One turn moves every row onto another: examples first, then more rows asked
k937: [-23   3  17 -49 -32 -23 -35  17  -6 -11  24  -5  21  37  34 -18   0 -36
 -30 -29   6  -6 -16 -50 -18 -26]
k794: [ -8 -41  13 -10 -15  -8 -30  30  18   8  26 -40  53  44  19 -48 -13 -25
 -45 -49  10  -7   2 -31  -7 -30]
k523: [  3 -41 -21 -17 -41   2  -6  31  -7  39   5   1  42  40  10  -3 -73   3
 -33 -47  30 -15   7 -33 -29 -26]
k278: [-53 -31   2 -36 -47   5 -15  10  31  19  13 -18  28  28  31 -21 -27 -29
 -58 -16  15  17   6 -34 -28 -35]
k11: [-13 -16 -20 -33 -11   3  -1 -19 -18  44  15 -19  12  12  11 -23 -70  10
 -28 -23  10 -43  -8 -35 -30 -16]
k930: [  5 -14 -16 -38 -26 -11 -15  20 -28  26  13  14  19  30   4  -1 -67   3
 -17 -35  34 -28 -15 -45 -35 -18]
k497: [-16  -8  23 -61 -31 -20 -20  42 -25  20  19   1  32  17   1 -14 -46  -6
 -25 -43  45  -7 -40 -39 -30 -22]
k463: [ 28   5  14 -55 -10  48  33  -9 -60  36   8 -12  60  33  -1  13 -56 -14
 -17 -21  11  43  -7  38 -18 -49]
k996: [ 33   9  10 -39  -4  39  19  -2 -70  21   4 -15  57  31  -3   4 -51 -22
  -2 -33  23  48 -18  43 -14 -46]
k432: [ 31   3   9 -36 -11  42  22   0 -66  23   1 -15  62  34   0   7 -51 -23
  -5 -35  23  54 -12  45 -14 -47]
k90: [ 41 -17  -9 -17   6  33   9  15 -35  60   8 -33  47   8   2  37  22 -26
  30  32   5  38  -2   1  21 -35]
k7: [ 11 -14  11 -42  12  21  -5  26 -10  39  -2 -53  40  14 -16  30  34 -51
  30  34   5  40 -15  -1  11 -28]
k348: [  2 -27   8 -38  -7  33   5  27   1  46  -5 -53  46  17 -11  39  31 -46
  15  34   6  54  -1   1   7 -31]
k619: [-17 -44  18 -33 -44  -4  -9  55   0  34   9 -16  60  29   7 -20 -55  -5
 -42 -59  42   6 -16 -26 -22 -32]
k384: [ 17 -33 -19  11 -33  -7 -21  23 -27  14   6 -23  42  36  22 -22 -50  -6
 -16 -75  22 -18  -2 -28 -11 -17]
k884: [  7 -11  13 -44   3  24  -1  20 -12  39  -4 -54  39  14  -6  36  41 -50
  25  31  -6  40  -9  -3  13 -28]
k846: [ 26 -21 -16 -12   7  36  12   9 -26  68  -2 -38  43   4   4  30  13 -32
  26  37   6  40   0  10  20 -37]
k739: [ 30 -21 -13  -8  -1  38   9   9 -31  60   4 -40  45   4   7  35  20 -29
  27  29   6  47   1   6  21 -34]
k960: [ 13 -30  12 -29   9  29   3  26  -2  46  -2 -68  53  18 -11  24  36 -46
  18  23  -5  39  -2   4  16 -30]
k289: [-31 -17  17 -29  -9  -7  -8  -6 -17  32  10 -61  32  -1  27 -56 -36  -9
 -33 -56  -3 -31 -27 -17  -6 -21]
k951: [ 14 -26  12 -35  13  33   4  19  -2  48   6 -69  48  11 -19  23  32 -38
  16  33  -1  38  -5  -1  13 -27]
k724: [  5  -4 -16 -14 -48 -17 -26  14 -44   1   3   2  21  31  35   1 -41 -16
  -8 -62  20 -14 -14 -41 -18 -15]
k446: [ 24 -14 -16 -18   5  34  11   7 -31  64  -2 -33  37   4   6  36  16 -34
  29  40   5  40  -2   7  17 -37]
k22: [ 24   8   8 -29  -2  39  24 -13 -67  24  -7 -29  57  32  15  -5 -46 -31
  -3 -38   3  41 -10  54  -5 -49]
k714: [  2 -17  13 -45  -6  32   6  18  -4  44  -2 -55  42  12  -7  40  36 -46
  15  35  -4  46  -3  -5   9 -28]
k227: [ 32 -13 -12 -13   3  35   7   5 -36  57   6 -37  39   1   4  35  22 -29
  30  33   7  43  -4   4  20 -34]
k410: [-31 -15   9 -41   7  -7 -30   1  12  15  36 -31  15  17   0 -52 -27 -14
 -37  -9  25 -16 -21 -39 -28 -24]
k372: [-53  -7  16 -41 -54  -5   0  -5 -18  25  -6 -37  27   3  55 -22 -28 -25
 -40 -51 -11  -8 -16 -21 -12 -26]
k334: [-23  -4  11 -53  -4 -25 -37  23   3   4  26  -1  17  33   7 -33 -21 -29
 -27 -13  26 -16 -24 -44 -28 -29]
k23: [-30 -46   5 -23 -31  -5 -23  39  34  20  12 -17  50  48  21 -33 -28 -31
 -50 -30  20   6   7 -27 -20 -41]
k313: [-22  -8 -23 -11 -55   1  -7 -23 -31  18  -4 -24  13  16  53  -8 -42 -14
 -25 -54  -8 -16   2 -32 -17 -16]
k99: [ 32   5  14 -54   0  48  33  -9 -61  37  12 -16  60  31  -7   7 -57 -10
 -15 -22  13  38 -11  40 -18 -47]
k394: [-27 -28 -24 -28 -46  14  10 -11  -4  46  -1 -13  22  21  33  -4 -70   1
 -43 -31   3 -20  13 -32 -30 -25]
k790: [-47 -32  17 -56 -51   8  12  15   9  52   6 -22  43  11  27 -15 -56  -3
 -58 -34   9  -7  -7 -25 -27 -32]
k822: [ 37 -20 -11 -16  -3  35  11  17 -31  62   4 -31  49  11   6  43  22 -29
  25  30   4  42   3   3  20 -36]
k420: [ 30 -18 -12 -22   3  32  13  16 -28  66  -1 -26  44  10   6  42  16 -32
  27  39   3  36   1   4  19 -40]
k892: [ -4 -19 -21   2 -18   1 -12 -23 -29  23   8 -46  20  12  31 -37 -49  -3
 -20 -59  -1 -34  -6 -27 -12 -12]
k25: [-19 -27  12 -17  -2  -1 -29   0  12   9  40 -54  33  21  11 -59 -12 -13
 -44 -36   9 -13 -10 -36 -12 -21]
k880: [-31 -14  22 -67 -10  -4  -1   6 -10  46  24 -28  27   2   3 -34 -55   7
 -40 -26  17 -32 -32 -32 -28 -23]
k824: [  8 -30   9 -30   1  28   1  33   1  45  -9 -57  51  22 -10  30  31 -51
  18  26   4  49  -1   6  13 -33]
k736: [-26   1  20 -35 -50 -25 -25  28 -37   0  -1 -17  28  15  40 -18 -21 -31
 -16 -67  21   1 -36 -29 -13 -21]
k998: [ 19  13  14 -52  -3  44  35 -25 -64  36  -1 -23  54  28  14   3 -50 -23
 -13 -22 -10  32  -7  45 -11 -50]
k696: [ 35 -22 -12 -18  11  32  12  16 -28  69   3 -32  47  10   1  35  14 -29
  27  38   3  33   1   8  20 -38]
k29: [ 10 -21  10 -40  16  29  -2  23  -5  45   4 -59  41  11 -25  26  30 -41
  22  36  10  40 -13  -3   7 -26]
k804: [-12 -31  15  -7 -29 -15 -23  35 -19  13   4 -46  52  19  24 -47 -32 -19
 -24 -81  24  -5 -26 -14  -3 -23]
k54: [-46  -8  11 -41 -52  -2 -22  -4   7  -1  22 -21  20  25  43 -16  -3 -31
 -48 -28   1  11  -1 -47 -20 -26]
k229: [ 24   7  13 -46   4  44  34 -22 -60  39   1 -29  58  28  10  -3 -53 -19
 -14 -24  -7  29  -6  48  -8 -50]
k823: [ 23  16   8 -36  -2  35  22 -17 -71  20  -7 -24  52  28  15  -2 -44 -32
   1 -34   2  40 -14  51  -7 -47]

k696 moves to k90
k824 moves to k960
k278 moves to k23
Where do these go?
k523 moves to k384
k497 moves to k736
k998 moves to k463

One turn moves every row onto another: examples first, then more rows asked
k337: [ 24  26  11 -17 -25  33 -29  35  16 -33 -29  -2  20  39  10]
k757: [  7  10 -11   0   6  48 -30 -15  16   1 -57  22  59  -1  38]
k147: [ 21 -32 -26 -19  47  56 -67  45  22  22 -40  12   9 -16  23]
k886: [  3 -70   7 -32   9   0 -34  27  19  20 -22  18 -48  -4  27]
k766: [-28 -51   8  -2  -3   0 -20  27  11  -1   9  31 -36 -16  35]
k444: [  7  32 -30  23  12  11 -22   8   4 -26 -44  29  13  29  36]
k732: [ 14   1  -2 -16  33  47 -25 -17  32 -18 -63  16  43  -8  35]
k603: [ 18 -37 -20 -22  25  56 -85  36  18  34 -46  23  11   0  20]
k977: [ 15  14 -12  -5  39   9 -33  -2  27 -46 -57  26 -11  32  29]
k599: [ -2 -49 -14  -5   4  -1  -9  43   2  27  -4  10 -31 -20  35]
k346: [-21 -10  57 -10  30   5 -63  22  31  -2 -46  -3  -8 -21  51]
k943: [ 26  22  14 -24 -11  31 -27  34  22 -42 -30  -6  13  36   8]
k449: [ -6 -62  12 -26   1  -3 -28  16  27   8  -9  27 -43 -24  29]
k644: [-10 -57   8 -13 -32  -1 -43  11  12  31  -8  40 -30 -11  32]
k203: [-27 -60  18 -15  -6   0 -36  16  16   0   0  37 -42  -4  32]
k672: [ -5 -58  -4 -11 -27   1 -40  28  -3  46 -16  28 -29   5  32]
k877: [ 25  19  18 -26 -22  33 -38  28  23 -36 -35   0  13  45   5]
k319: [ 11  -4  -4 -30   2  39 -54  33   0 -34 -62   8  39  49  51]
k201: [ 17 -25 -34  -6  24  56 -69  48   8  38 -35  18  22 -13  25]
k962: [-10 -45  -4  -1 -14  -2 -15  26  11  22   6  25 -27 -32  36]
k293: [ 14  -2  -5 -32  22  38 -42  38   5 -45 -58  -1  34  38  52]
k108: [ 12  -6   5 -21  11  48 -48 -27  28  -6 -71  27  45  11  32]
k129: [-27  -6  52   2 -11   7 -80  16  13  24 -48  11   7  -4  53]
k761: [  9  16 -12   1  -2  12 -56 -12  13 -21 -62  41   3  54  30]
k230: [-28  10  38  19  10   7 -46  35   9  15 -29  -6  13 -30  59]
k120: [ 11   5 -12 -19   6  38 -39  42  -6 -35 -54   3  46  38  55]
k737: [-31 -52  10   0 -21   0 -35  21   3  12   6  40 -30  -4  35]

k293 moves to k319
k444 moves to k977
Where do these go?
k599 moves to k886
k757 moves to k732
k943 moves to k877
k962 moves to k449
k766 moves to k203
k346 moves to k129
k201 moves to k147

One turn moves every row onto another: examples first, then more rows asked
k646: [-52 -11 -20  -6  49 -12  29  31  15  26 -21 -44]
k16: [-53 -14 -20  15  15  13  10 -56  -3 -24  11 -33]
k950: [-30  10  -8   0  19  42 -12   7   7  27  -4   2]
k751: [-32  -6   5  39  19 -33  14   8  35 -40  -2 -14]
k826: [-31  20 -26  -4 -30 -15 -39 -23  31  29 -25 -28]
k379: [-45 -36 -60 -19  10  34  14  12  30 -21 -15 -34]
k131: [-45 -13 -64 -22   8  33  14  16  21 -15 -35 -37]
k740: [-44 -30 -39  -4  -2  22  -1  -3  61  25 -40  15]
k271: [-55 -10 -17   7  19  17  17 -37 -21 -25   3 -40]
k777: [ -3 -16  -6 -15  -4 -52  -1  14  15 -20 -53 -12]
k475: [-20   5 -24   0 -30  -7 -42 -28  42  23  -7 -16]
k74: [-70  15 -25   8 -14 -19  12  23 -12   5 -27  -1]
k492: [-19 -42 -16  17  11 -49 -24 -29  43  20 -35 -37]
k627: [-37  30   6  -2   6 -14  23 -24  -5   7 -24  20]
k756: [-51 -41 -26  16  12  24  -7 -50  43  20 -15   2]
k970: [-46   2 -26   6 -51 -18 -20   1  48   0 -31 -24]
k979: [ -5  21 -45   0  22 -23   5  35  14  19 -35 -39]
k511: [ -9 -16 -18 -15  57 -10  -3 -27  29  31  -3 -49]
k343: [-53 -28 -17  10  -8  -2  19  27  -1  22 -21  22]
k661: [ 13 -18 -48  10  21 -19   9  10  35  34 -21 -52]
k842: [-38 -21 -53 -31  -7  -6  32   9  44 -29 -45 -41]
k86: [-47 -26 -28 -18 -21  31  21  24  55   2 -20 -16]
k122: [-23  29 -39  38   3   5   7 -25  24  -6  -6 -61]
k630: [-38  32 -53 -11  -6 -31  31 -33   9  -7 -26 -44]
k852: [-24 -20  -8 -21  20 -45  -1  -7 -25 -21 -45 -20]
k392: [ -3 -12   2   4 -25 -37 -22 -10  49  18 -16 -44]
k873: [-18  11 -18  -1  30  -1  37   7  67 -22 -12   4]
k999: [-14 -34  -2 -17  -3 -25  36 -16   5 -49 -31 -20]
k336: [-58   3  -4   6  11 -37  18 -14  74   5   4 -27]
k953: [-14 -52 -35   9  46  16  12 -45  28 -10 -27 -14]
k88: [-32  -8  -1   5  26  32 -13   4   7  19  -3  20]
k980: [-31  -6 -40   8 -23 -23  38 -61   7 -13 -13 -24]
k368: [-24 -45 -35  15  11  -4  21 -32  12 -48 -44  -6]
k752: [-13  -1  -7 -20  46 -17  -4 -32  11  34  -5 -54]
k552: [-17 -38  -1 -28  22 -47   1 -16 -12 -20 -28  -9]
k811: [-21 -53  -3  27  34 -11 -24 -31  22  19 -22  -4]

k336 moves to k751
k627 moves to k646
Where do these go?
k852 moves to k131
k980 moves to k343
k979 moves to k630
k970 moves to k777
k811 moves to k953
k368 moves to k740
k552 moves to k379
k752 moves to k271
k511 moves to k16
k999 moves to k86

One turn moves every row onto another: examples first, then more rows asked
k508: [ -7 -40 -14  16  16  11 -17  52  49   6   1 -17  22  48  -2  23]
k470: [ -8 -32  -9  21  20   3  -2  61  39  13   2 -19  -3  53   1  32]
k443: [-45 -10 -35  59  54 -21  21 -12  12   1  20  30  52 -17 -10 -28]
k217: [-39 -61  27  45  52 -14  -3  42  30  30  18  15 -11  13  52  -4]
k716: [-52 -58  35  46  27  -6   2  21   4  25  -6  18 -18  41  18  -8]
k240: [-49   7 -32  47  51 -18  23 -24  28  11  16  32  41 -11 -16 -29]
k596: [-21  26  17   9  58 -41  33  -1  -9 -19  30  -8  24  -8  -3  15]
k550: [-50 -32  29  72  29  -8   6  10  16  31 -11  28 -10  22  38 -13]
k83: [-14 -28  -9  15  19   7 -13  60  42  13   4 -25   9  46   3  33]
k676: [-45 -10 -41  52  71 -11  18 -18  10  11  19  25  49 -10 -14 -23]
k639: [-42  -3 -26  59  43 -15  21 -24  11   5  11  23  49 -17 -14 -29]
k406: [-42  -3 -33  52  61  -5  18 -29   9  12  10  18  46  -8 -18 -25]
k6: [-32  16   2 -10  70 -42  28  17  25 -40  32  -9  33  28   2  -7]
k573: [-22  21  10  -3  70 -44  28  12  25 -16  41 -22  11  13 -12  28]
k723: [-56 -48  14  69  48 -20   3  31  19  22   2  42   0  24  46 -13]
k189: [-55 -38  24  48  27   3   2   9  17  30  -9  16  -9  40  49 -21]
k181: [-15 -29 -12  14  21   5 -12  62  43  12   6 -24   8  46   4  33]
k468: [-50   4 -36  48  56 -23  25 -18  27  12  21  35  42 -13 -13 -27]
k179: [-38 -13 -48  49  57 -14  17 -11  19   5  21  35  46 -15 -18 -23]
k415: [ -4 -36 -17  24  19   6  -6  57  44  19   5 -23  12  30  -1  37]
k205: [-54 -60  27  40  39 -22 -13  31   9  28  -9  16  -2  25  43  11]
k559: [-33  -2 -38  51  42  -5  18 -26  18   9  11  25  42 -14 -24 -25]
k535: [-21  32  10  -1  68 -45  13   2  41 -30  37  12  35  13   9  -2]
k549: [  2 -38  -9  19  31   3 -11  52  40  18   9 -32   8  38   6  36]
k584: [-53 -64  23  50  43 -18   8  40   4  29   7  24 -19  29  24   2]
k338: [-14  16  11  13  66 -43  30 -11  26 -40  41  -5  15  -6   4   4]
k80: [-27  17  16 -13  65 -38  12   3  30 -31  34 -15  24  37 -12   8]
k533: [-57 -48   5  55  48 -15  10  36  15  38  10  23 -12  20  56  -4]
k138: [-15  42  14   6  59 -41  23  -3  35 -15  34   1  22  -3   6  11]
k464: [ -8 -33  -7  29  20  10 -15  60  47   0   7 -28  21  49   8  22]
k721: [-10 -36 -10  19  22   3  -6  60  41   9   2 -15   1  58   2  28]
k17: [ -1 -41  -7  12  30   5 -18  48  43   9   6 -28  15  51   6  24]
k440: [-44  -4 -35  52  58  -9  30 -20  20   4  15  34  39 -11 -14 -31]
k861: [-29  12  13  -4  68 -43  17   4  -3 -40  32   8  43  18   1  -5]
k320: [-17  13  11   9  66 -41  25 -14  29 -46  39  -1  21   4   5  -4]
k139: [-37 -48  45  42  29   2  -8  13  30  27   0   6 -11  26  43 -17]
k765: [-23  32  11   1  57 -39  43   6  17 -17  25 -26  14   5  -5  11]
k961: [-52 -55  33  40  30 -16 -13  22   8  30 -15  12  -6  26  41   9]
k132: [ -5 -29  -9  34  21   7  -6  62  44   9   8 -34  15  36   8  32]
k422: [-44  -2 -35  53  58  -9  32 -21  19   6  15  32  38 -13 -15 -29]

k573 moves to k550
k338 moves to k961
k721 moves to k468
Where do these go?
k508 moves to k179
k716 moves to k535
k464 moves to k676
k765 moves to k189
k639 moves to k17
k861 moves to k217

